In the data rows, the value 128 means zero.
Here are some points:
[204 162  95 103  81  29 142  75 136 109  94 179 111 103 109 146 108 140
 143 139 119 121 126 116 130 100 136  77 142  99 162 102 103  35 170  92
  93]
[ 97  99 203 211 181 228  96 182  95 221 222  95 229 228  97 222  96 221
 227 228 183 221 167 160 182 173  97 176  95 178  96 192 181 187  95 197
 185]
[131 141  99 125  89 113 126 113 140  96 108 120 102 106 171 106 177 106
 122 124  98  86  44 110  85  90 115 116 135 127 144 116  99 126 214  45
 114]
[ 99 105 150 162 173 158  97 176 107 162 158 101 164 125 255  99 123 119
  92 126 123  90 126 147 161 118 153 124 120 148 127 140 135 155 105 112
  94]
[107 110 135 147 154 127 104 137 150 139 154 103 142 145 100 106  98 154
 148 158 173 173 128  87 128 107 125 154 112 143 108 137 117 135 147 128
 122]
[111 122 135 144 125 121 107 107 125 128  64 111 136 142 118 167 103 152
 148 132 165 155 191 179 183 192  95 180  97 183  97 201 186 202  96 179
 211]
[111 142 117 135 159 130 150 144 120 138 134 112 108 163  97 181  97 187
 213 201 181 192  86 100 105 119 170 129 114 102 142  90 135 100 148 115
 128]
[102  98 172 165 163 144  98 157 102 169 163  99 163 126 138  96 115 115
 128  92 113 128 138 130 135 138 118 125 108 152 119 115 110 133 112 137
 134]
[128 137 115 146 105 128 126 125 133 117 115 116 119 181  97 168  97 180
 193 179 180 141  88  93  75  70 204  88 162  87 202  86  74  70 183  88
  90]
[136 177  89  79  89 113 139  95 131  33  99 134 108 147 160 141 107 131
 142 141 147 145  54  89  92 115 133  99 155  84 147  55  85 109 141  99
  87]
[104 118 111 151 105 137 104 111 112 137 145 107 134 109 138 110 174 122
 112 100 100  90 129  97  91 125 119 110 134  76 123 126 113  91 121 125
 136]
[136 108 130 127 106  54 142 130 136  97 117 131 124 142 104 117 113 155
 133 137 139 131 108 125 130 145 159 154 149  97 128 131 140 110 107 126
 138]
[ 95  96 179 198 181 202  96 181  97 190 193  96 179 131 107 155 107 165
 129 131 134 144 202 209 179 187  96 178  96 178  96 175 190 168  98 176
 175]
[123 118 137 142 154 142 120 126 112 128 127 147 130 116 150 123 129 117
  75 118  85  97  81 153 111 144 122 151 116 167 102 143 105 139 104 135
  99]
[109 114 119 124 149 121 118 140 116 124 141 131 138 130 142 131 121 136
 123 137 121 138 113 115 108  88 157 105 184  80 195 105 103 121 131 117
  92]
[167 138  86 115 124 119 131 105 142 104  53 167  94 116 115 124 118 137
 133 116 115 129 161 168 173 154  98 171  99 170  99 155 147 170 101 164
 156]
[183 166  64 104  83  97 203  81 195  75  97 232  89 134 183 111 140  95
 126 101 124  73 101  58  72  84 142  74 213  84 166  96  90  87 175  75
  86]
Then 26 other points, each followed by its number:
[118 107 128  45 100 106 145 118 107 130 111 126 127 120 144 134 110 146
 137 130 140  81 157 159 148 148 100 159 103 155 213 164 162 153  98 125
 156] 0
[129 119 104 115 120 127 213 111 114 112 129 143 116 171 107 163 100 150
 178 168 171 175 146 159 158 133  97 150 139 160 106 128 148 132 106 165
 137] 1
[121 145 101 118 100 116 118 114 179 126 136 153 115 118 151  78 215 110
  90  96  92  78 135 122 120 112 129 138 195  98 127 108  88 105 180 125
 119] 2
[139 125 111 113 101 119 123 109 125 122 121 129 122 127 128 132 116 126
 123 128 104 115 121 114 140 131 117  87 130 144 117 136 118  99 126 139
  60] 3
[113 149 126  98 126 137 120 152 149 118 117 117 106 156 120 150  99 150
 152 162 169 150 110 118  95  33 142 137 179 117 153 118  46 131 138 128
  83] 4
[100 120 151 169 137 163 110 122 103 151 160 100 153 128 114 136 114 146
 121 139 100 111 121 152 154 145 106  82 117 117 119 150 143 136 127 129
 123] 5
[176 119 145 128 136 128 112 148 110 131 150 116 125 124 110 152 104 129
 142 117 138 139 140 117 164 137 103  91 163 154 179 146 135 137 105 129
 127] 6
[106 110 135  85 145 141 105 149 116 145 113 123 145  56 122  89 150  75
  70  99  84  97 149 157 147 150 103 149 107 157 102 158 139 146 128 143
 167] 7
[132 135 115 117 134 125 126  78 153 122 112 196 111 121 122  85 195 123
 112 129  80 127 175 198 168 168  99 176  99 172  98 178 172 192  99 187
 174] 8
[172 128  70 120  78 127 115 117 131 122  91 214 131 120 168  55 138 128
 117  30 106 105  98 111 101  63 128 119 143 134 123 110  65  89 127 113
  98] 9
[103 103 114 125  83 134 112 152 115 131 125 108  87 136 121 107 125 139
 122 134 127 116 228 190 181 202  97 181  98 181  98 185 211 177  94 190
 199] 10
[145 121 116 131 114  92 112 123 147 116 118 114 129 132 130 129 103 144
 132 137 165 133 125 145 154 127 105 160 110 151 136 122 108 144 114 109
 132] 11
[104 103 122 133 151 132 111 145 105 152 145 108 134  84 121  64 182 127
 114 133  88 105 124 142 115 119 124 141 114 147 130 132 152 133 112 141
 143] 12
[101 102 144 140 131 134 109 142 102 133 149 105 150 136 114 118 118 102
  99 115  95 124 212 182 179 222  96 185  98 182  96 222 197 223  98 210
 190] 13
[116 147 124 135 141 123 170 138 171 128 102 123 130 122 126 123 160 104
 133 129 118 136 132 150 162 141 101 168 101 158 104 157 145 162 103 174
 155] 14
[164 112 130 103 116 122 120  90 120 108 126 133 101 136 104 140 123 158
 135 142 136 130 129  82 129 143 110 109 145 108 112  82 156 152 104 141
 141] 15
[150 130  99  77  93 125 162  75 125 105 127 159 114  99 135  83 188  34
 107  56  88 103 123  74 105 127 134 140 122  81 146 109 115 128 123 111
 121] 16
[113 214 127 119 153 123 107 149 106 101 149 115 132  72 216 120 136 112
 117 125 102 127 139 133  81 103 104 133 107 118 111 123 141 126 136 131
  66] 17
[144 171 104  95  75  64 147  90 155  99  73 150  96 134 135 120 142  91
 123 107  83 123 143 158 158 133 110 168 104 165 113 150 142 138 111 168
 117] 18
[ 98  95 223 185 176 170  96 160  98 202 202  95 213 176 106 144  99 167
 156 149 171 167 114 135 141 124 133 122 127 142 108 119 150 148 108 106
 111] 19
[103 107 174 166 175 161  98 178 103 175 159  99 144 115 104 134 116 119
 131 130 143 125 136 143 151 146 105 158 102 163 111 138 131 148 108 121
 145] 20
[122 122 107 139 109 129 117 103 115  87 108 120 123 113 138 100 171 115
 109 109 113  93 132 116  98 125 129 123 168  94 139 131 110 137 134 120
  74] 21
[126 104 119 109 147 101 131 124 111 134 122 121 122 154 100 156 103 130
 138 131 166 124 128  92 127 106 127 121 116  83 130 137 127  89 131 112
 109] 22
[255 230  84  75  72  99 184  77 255  70 102 203  70  76 231  81 156  85
  29  76  79  35 143 115 146 141 112 135 117 125 136  72  98 127 110 150
 125] 23
[159 255  74  97 100  80 230  81 215  91  70 157  54  98 152  94 122  94
  80 110  76 109 149 130 132  98 103 126 102 145 103  97 132 144 116 154
 114] 24
[132 190  99  93  88 116 137  90 188 117 107 184 105 151 100 148 106 134
 136 154 162 149 145 138 157 143 105 144 108  77 107 119 126 120 106 145
 154] 25
Which three of these numbered points are nearest to each point below by angle, seen from the average point of the first points? Their numbers follow each, nearest first.
[157 115 121 105 113 112 150  85 126  97  90 161  28 131 102 159 102 133
 137 123 154 140 116 122 135 150 196 134 125 133 184 124 125 141 120 103
 108] > 15 18 24
[125 133 128 127 120 118 130 102 124 113 107 115 129 111 129 129 133 120
 115 119  81 118 103 126 147 158 102 111  99 113 167 150 148 118 102 145
 119] > 18 3 7
[103 110 140 122 149 148 103 120 109 124 135 110 117 139 126  97 148 127
 120 111 126 121 132 131 124 129 149 140 157 129 116 126 119 114 121 112
 139] > 12 7 2
[119 127 139 132 142 119 123 118 120 141 130 119 131  81 124 137 123 118
 127  89  94 134 155 164 142 169 106 138  98 143 101 157 166 166  99 163
 145] > 13 7 8
[123 116 150  81 144 131 116 132 168 120 139 121 128 132 112 142 117 132
 151 114 150 135 125 107  82 120 154 111 111 144 120 135 123 120 124 132
 130] > 22 4 16
[118 146 107  90  98 105 133 123 155 115 117 117 117 112 133 104 127  98
 119  86  92 112 124 132  95 120 112 150 121 100 120 104 122 108 107 118
 123] > 16 24 23
[117 196 135 111 133 108 131 140 112 112 119 137 135 157 102 157 108 128
 139 134 148 160 148 134 151 151 114 165 101 103 105 146 135 125 115 154
 118] > 25 18 14
[ 96  96 181 178 180 193  97 176  96 188 181  95 193 212  97 201  95 201
 201 212 181 202 119 133 125 116 120 106 108 122 109 131 154 111 131 149
 158] > 19 20 5
[ 96  97 185 191 181 213  98 182  96 183 187  96 175 127 108 154 101 169
 143 144 168 162 135 137 101  91 174 131 124 110 117 121 129 128 117 108
 141] > 19 20 5
[100  97 168 173 166 176 101 170  98 172 175  98 169 160  98 105 102 121
 108 140 156 161 139 172 169 166 113 170  99 169 105 150 163 149  96 140
 179] > 20 13 19
[125 129 131 139  86 131 117  92 106 131 122 111 149 100 195  91 153  81
  97 118  92  82 121 122 130 141 113  95 100 114 118  90 116 106 149 135
 147] > 16 2 7
[155 153  82  96  80  88 255 102 164  81  34 189  80 117 142 128 119  63
 124 119 114 139 122 104 123  96 162 101 131 105 108 127 109 134 113 137
 149] > 24 23 18
[230 134 111  98  93  84 179  80 146  88 105 165  63 124 189 104 156 112
  85 108 117 101 136 127 104 130 120 112 106 158 112 141 134 123 116 135
 131] > 23 24 18
